128 stands for zero in the data rows.
Some points:
[ 81 103  64 105 158  98  99 148 163 153 179 112 103 109 141  63  88 103 126 135  93  70 106  81  97 125 122 115  74  77 199 125 119 168 114 139 110 121  78 123 104 142 100 175 129 181  94 136 102 147  93  97  63  69 123  99 113  61  96 162  92 124 136 137]
[110 160  93  69  59 129 133  87 132 126 162  89 167  93 119 109 100  85 135 153 107 163 162  86  93 148 153 168 141  74 164  48  53 121 115 113 138 164 111 139  56 120 151 147 134 159 150 124  56 135 157 125 126 126  66  91 130 121 146 114 124 118 172 134]
[164  88  77 113 112  91 132 154 152 137 122 117 142  62 111 111 156 153 202 214 131  91 123 102  95 168 143 116 157  91 161  66 151 119 155 157 153 151 109 120 121  53 103 116 134 155  82 110  94 123 139  85 126  83 147 117 102 173  55 122 108 170 164 116]
[116 139 133 128 114 168 116 116 105  66 119 156 172  90  93 125 114 130 129 162 103 110  75 125 122  87 139 150 123  81 193  94 145 138 139 109 121  80  61  56 109  67 150 119 116 165 118 154 122 156  98 153 185  93 165 113 135 111 164 176 138  76 131  89]
[130 103 129  83 119 100 123  75 131 155 150 136 168 109 128 105 174  54 135 138  29  58  76 135 127 146 129 114 171 128 132 106 151  97 130 109 103  64  69 126 110 115 184 112 124 118 122 156  76 135 117 112 135 100 113  62  73  68  83 112  76 136 205 182]
[ 62 116 103  69 137 166 221 108 165 120 166 166 158 107 126 122 133 184 143 134 112  78 119  96 116 136 118 151 156  54 134 115 156 118 164 160 120  97  93  76 128 178 103 119 171 180 113 154  92 119 187 133 118 142 149 152 100  80 134  70  77 152 144 101]
[154 148 105 142 153 126 132  68 166 139 110 147 173 101 148 135 145 151  67 143 120 104 162 149 162 146 156 144 137  84 181 109 156 174 114 158 112 123 103 144  58 122  72 132  88 143 146 165 117 120 174 113 147 107 148 176  87 139  87 169  92  69 177 173]
[103 140  87  77 133 113  95 208 146 104 127 137 140  99  49 151 128 126 152 140 139 114 143 130 162 108 112 105 105  70 125 112 187 140  95 153 114 134 112  82  60 116 138 122 153 152 127 206  68 101 125 121  89 120 108  71  31 115 137 124 142 123 208 177]
[170 154  81 154 146 156  72 174 178 159 145 150 143 153 123  93 105 114 133 191  70  75  87  97 146  90 108 115 110  63 140  83 148 100  97 132 162 101 124 152 143 137 117 107 145 105 118  97  56 117 181 147 143 145 127 157 167  90 132 114 145  96 189 114]
[124  49 110  94 178 166 144 116  99 131 159  85 149 130 156 150 113  65 149 181 124 144 126 143 182 144 175 111 150  20 123 139 155 130 124 150 145 103 113 115 122 118 119 148 199 171 120 140 146 110 154 122 111  73  69  82 152 127 129 167 126 127 182 143]
[ 80  98 101 134 159  91 149 155 189  61 129 101 167 123 133 133 130 128 152 162  80 111 120 130 153 135 130 116 146  64 178 103 124 136 145  63  97 150 126 175  76 113 179  99 176 160 169 151  81 152 149 197  94 112 196 111 154  92  29 130 135 116 143 130]
[ 63  92 116 130 180 123 120 166 136 174 101 106 154  92 103 120  83  92 157 173  44 147 179 102  99 137 158 157 196  95 182 106 152 114 130 195 160 140  83 121 109 150 142 119 138 154 102 138 140 157 173 152 180 141 184 131  72  63  76 133 124 100 176 117]
[107 102  47  73 132 126 154 142 117  74  94 110 174  95 144  65  98 125 164 203  59  98 198 174 163 141 109 124 150 138 175 117 173 139 151 119 137  65  94 133  61 132  77 187 138 147  92 118  67 138 108 122 136 111 146 122 130 102 154  79 160 131 174 157]
[ 72  90  73  82 101 137 153 145 197 179 147 105 165 127 143 121 102 126 116 188  69  66 145 148  73 151 121 112 138 117 144  91 185 124  97 113 142 109 117 117 112  99 132 120 140 169 203 156 162  93  96 177 114 170 136 106 114 163 156 169  99 124 133 102]
[ 55 125 110  81 118 141 119 124 121 152 133  92 141 150  90 133 128  73 142 177 114  84 159 103 137 112 157 137 176  92 179 138 197 147 152  87  89 124  82 176 110 143 102  97  66 156 112 141  27  71 144 136 141  76 122 121  93 137 120 161 135 174 160  49]
[123 144 125  92 150 117 133 172 129 152 159  79 149  78 120  99 162  95  84 163  90  95 177  60 151 109  91 117 167  67 145  72 172 153 116  52  87 117 101 102  90 145 109 105 181 179 125 154 116 175 119  47 181 170 165 131 163 131 108 155 107 129 203 119]
[ 42  85  92  78 133 126 119 122 114 106 126  89 144 154 167 135 152 188 152 156 124 125 126  90  57 135 117 180  97  95 113 110 213 121 108 138  85 127  60 158  90  81 115 117 158 102 112  88  64 139 139 113 171 133 129 120 131 105  96 161 144  96 174 172]
[132 103 109 153 163 127  86 137  61 144 161  75 174 147 155 102 157 132 155 164 103  66 159 130 117 174 124 160  89  73 159 142 142  97 145  76 163 138 108  39  68 145 132 102 113 167  93 166  73 121 149 184 139 170 129 144 109 123  98 124  80 144 145 150]
[141 113 119 125 145  65 153 146 174  81 171  62 127  97 145  78 117  99 152 117  84 134 124 124 118 124  70 126 155  66  87 119 125 195 190 145 127 121  99 119 146 112  89  73  73 128 118 151  92 142 143 159 172 150 120 115  90 123 158 157 132  95 147 109]
[104 188 138  75 202 100  83  94 148 119  94  85 139 116 132 111 127 109 186 139  99  63 110 116 126 150 128 123 163  92 147 105 154  80  93 157 102 166  81  96  97 169  96 130 119 123 138 160 113 149 156 125 138 128 149  90 166 164 153 135 174 140  76 143]
[ 82 172 105 100 145  91 133 135 142 181 160 141 147 125 173 130 108 125 160 134  79 105 169 122 176 147 109 157  94  72 175 130 151  82 179 202  93 100 147 145  80  73 151 116 161 138 118 174  67 106  90  98 180 135 147  90 158 108 112 132  88 110 148  81]
[155  98  62  79 163 144  91 128 190 107 217 125 203 123 154  99 164 125 141 155  92 142 113  55 142 114 163 138 163 124 160 139 169 135 137 150 160 168  77 110  98 115 112 137 157 182 185 160  66  79  84 121 189 153 156 104  95  87 100 134 154 154 137 133]
[ 71 103  76 119 130 135 104 118 142 100 157 123 164 142  90  92  79 131  95 184 121 104 169  65 178 172 116 180 174 112 101 107 147  72 147 125 135 148 143 117 148 105 129  88 105 164 118 118  91 149 101 117  96  58 178  90 117 120 157 148  91 107 175 177]
[107  90 151 101  87  98 144 123 133 129  98 109 126 143 161 130 230 130 141 175  92 144 129 111 137 131 166 106 104  83 171 107 124 129 108 152 149 154 150 148 126 161 136 119 143 167  78 137  74 111  70 122 122 141 215 123 106 102 193 132 124 133 159 128]
[ 90  95  55 179 122 110  70  70 110  87 129 117 124  35 112 114 122 149 198 179  96 129 121 131 137 147 154 148 166  67  96  87 181 140 111 134  82 132 111 141 113 171 163 138 135 154 154 162  82  82  92  86 129 164 129 146 128  91 132 140  73 138 177  89]
[100 108 130  73 142 176  88 153 133 160 156 131 109  55 198  88 102 129 150 176 187 142 123 151 143 108 156 167 167 127 168 125 160 135 178 105 146 135  79 158 109 124 139  58 122 130 122 149 103 151  90 125  66 155 124 139 128 104 117  98 142 127 155 142]
[108 130  86  86 112  83  98 111 127 132 152  65 176 109  76  91 179 130 164 204  90  83 126 104  90  97 147 199 179  45 219 171 170 127 187 136 108 101 163 126 121  73 100 111 143 131 163 156 141 114 142  98  89 124 143 152 128  72 157 123 136 110 173 168]
[ 88 144 110 109 195 189 176 135 110  84 164  83 147  95 114  74  86 127 119 152  86  78  83 143  77 104 144 143 153  95 168 118 107 106 109 142 111 167 159 133  93 115  96 102 121 123  88 171  97  84  94 137 163 156 159 110 116 116 114 172 120 173 246 146]
[ 33 126  10 126 171 139  98 112 121 143 157 150 157 101 170 156 184  80 105 201 137  87 102 112 128 113  87 110 166  75 154 108 131 145 145 146  96 142 142 140 110  94 138 139 120 176 122 132 112 173 152 154 178 143 139  98  70 113 140  71 145 134 160 126]
[ 91  86 101  69  99 109  87 117 133 126 161  91 169 132 122 117 105 117  79 196  77  57 106 176 147 115 150 132 117  79 109 113 163 144 193 137 135 240  72 107 103 126 130 165 161 102 112 152 102 113 127  95 145 124 168 130 127 111  96  93 130  80 169  86]
[126 135 130  95 144 243 109 148 148 121 129  91 102 111 117 121 153 105 199 156  76  69 137  84 100 161 134 144 115  90 123 145 133 191 152 127 124 126 131 146 105 118 137 155 106 167 172 152  98 131 144 127 156 125 196  93 127 145 103  79  75  65 182 134]
[125 130 159 144 184 129 128 113 140 115 108 121 108 121 102 104 110 102  94 185  68  77 115  61 127 165 137 154 104  81 115 114 143 126 185 156 115 110  64 142  57  76 141 122 133 195 147 122 132 139 113 144 105 152 128 140 113 111 143 109 189 218 204 119]
[114  77  84  59 147  83  72 119 161 112 159 144 105 131 101 182 108 135 107 194  86 136  98 106 107 143 142 167 162  74 184 143 124 133 168 136 133  58 117 121  92 185 104 157 149 119 119 146  57 179  85 144 130 181 160 117 121 197  97 145  91 119 183 129]
[ 89 101 130 122 114 107 126 131 112 111 173 101  96 151  72  85 136 134 136 140 106 100  91 132 168 142 139 142 138 118 149  87 200 120 103 129 168 133 145 178  84  79  71 138 142 179 142 206 119 211 138 161 189 131 121 143 128  87 107  94  78 152 137 120]
[127 155  93 128 136 149 142 102 109  85 105 124 137 126 184 100 109 104 117 133  75  93 126 103  97 158 117 168 140  41 175 100 208 117 136  92 189 140 142 141 128 137 105 135 159 112 146 168 103 161 102  70  86 120 129  44  34 105  85 124 141 120 154  88]
[127 164 105 109 166 112 169 143  70 130 165 163 146 119 108  94 162  88 135 147  72 132 124  78 132  99 145 146 172 101 138 104 194 160 120 155 121 165  89 117  71  90 104 167 109 100 128  84 110 130 125 174  62 163 171 112 147 130 122 121  60 100 160 111]
[ 61 146  94 131 157 179 118 141 133 115 128  78 142  53 120 141 158 111 128 151  33  67 108  91 152 119 145  93 141  93 148  81 156  90 211 144 168 136 103 142  89  92 100 108 176 163 106 128  53 135 138 128 107 166 111 141  98 142 141 201 105 101 121 183]
[ 94 124 119 183 120 137 136 125 157 167 199 102 142  48 129 150 110  89 131 106  82  80 138 158 120  91 159 188 114  85 126 128 166 135 129 116 121 117 113 115 108 102 122 162 142 130 138 126  62 164 149 126 122 107 226 133 125 150 146 143 163 191 169 167]
These points spread out most along one direction. Take the direction at right angles to it along which they spread out most. Then take the direction at right angles to both along which they spread out most. Go by this last direction. Where along it does each point below lie, from 0 to 99? 50 is the average, and the first point above lies past it. One standard deviation of the points above along it is 16.
[104 188 138  75 202 100  83  94 148 119  94  85 139 116 132 111 127 109 186 139  99  63 110 116 126 150 128 123 163  92 147 105 154  80  93 157 102 166  81  96  97 169  96 130 119 123 138 160 113 149 156 125 138 128 149  90 166 164 153 135 174 140  76 143] 42
[ 62 116 103  69 137 166 221 108 165 120 166 166 158 107 126 122 133 184 143 134 112  78 119  96 116 136 118 151 156  54 134 115 156 118 164 160 120  97  93  76 128 178 103 119 171 180 113 154  92 119 187 133 118 142 149 152 100  80 134  70  77 152 144 101] 59
[110 160  93  69  59 129 133  87 132 126 162  89 167  93 119 109 100  85 135 153 107 163 162  86  93 148 153 168 141  74 164  48  53 121 115 113 138 164 111 139  56 120 151 147 134 159 150 124  56 135 157 125 126 126  66  91 130 121 146 114 124 118 172 134] 46
[ 61 146  94 131 157 179 118 141 133 115 128  78 142  53 120 141 158 111 128 151  33  67 108  91 152 119 145  93 141  93 148  81 156  90 211 144 168 136 103 142  89  92 100 108 176 163 106 128  53 135 138 128 107 166 111 141  98 142 141 201 105 101 121 183] 39
[123 144 125  92 150 117 133 172 129 152 159  79 149  78 120  99 162  95  84 163  90  95 177  60 151 109  91 117 167  67 145  72 172 153 116  52  87 117 101 102  90 145 109 105 181 179 125 154 116 175 119  47 181 170 165 131 163 131 108 155 107 129 203 119] 59
[132 103 109 153 163 127  86 137  61 144 161  75 174 147 155 102 157 132 155 164 103  66 159 130 117 174 124 160  89  73 159 142 142  97 145  76 163 138 108  39  68 145 132 102 113 167  93 166  73 121 149 184 139 170 129 144 109 123  98 124  80 144 145 150] 55
[ 81 103  64 105 158  98  99 148 163 153 179 112 103 109 141  63  88 103 126 135  93  70 106  81  97 125 122 115  74  77 199 125 119 168 114 139 110 121  78 123 104 142 100 175 129 181  94 136 102 147  93  97  63  69 123  99 113  61  96 162  92 124 136 137] 75
[155  98  62  79 163 144  91 128 190 107 217 125 203 123 154  99 164 125 141 155  92 142 113  55 142 114 163 138 163 124 160 139 169 135 137 150 160 168  77 110  98 115 112 137 157 182 185 160  66  79  84 121 189 153 156 104  95  87 100 134 154 154 137 133] 61
[124  49 110  94 178 166 144 116  99 131 159  85 149 130 156 150 113  65 149 181 124 144 126 143 182 144 175 111 150  20 123 139 155 130 124 150 145 103 113 115 122 118 119 148 199 171 120 140 146 110 154 122 111  73  69  82 152 127 129 167 126 127 182 143] 54
[126 135 130  95 144 243 109 148 148 121 129  91 102 111 117 121 153 105 199 156  76  69 137  84 100 161 134 144 115  90 123 145 133 191 152 127 124 126 131 146 105 118 137 155 106 167 172 152  98 131 144 127 156 125 196  93 127 145 103  79  75  65 182 134] 61
[108 130  86  86 112  83  98 111 127 132 152  65 176 109  76  91 179 130 164 204  90  83 126 104  90  97 147 199 179  45 219 171 170 127 187 136 108 101 163 126 121  73 100 111 143 131 163 156 141 114 142  98  89 124 143 152 128  72 157 123 136 110 173 168] 20
[ 94 124 119 183 120 137 136 125 157 167 199 102 142  48 129 150 110  89 131 106  82  80 138 158 120  91 159 188 114  85 126 128 166 135 129 116 121 117 113 115 108 102 122 162 142 130 138 126  62 164 149 126 122 107 226 133 125 150 146 143 163 191 169 167] 30
[170 154  81 154 146 156  72 174 178 159 145 150 143 153 123  93 105 114 133 191  70  75  87  97 146  90 108 115 110  63 140  83 148 100  97 132 162 101 124 152 143 137 117 107 145 105 118  97  56 117 181 147 143 145 127 157 167  90 132 114 145  96 189 114] 61
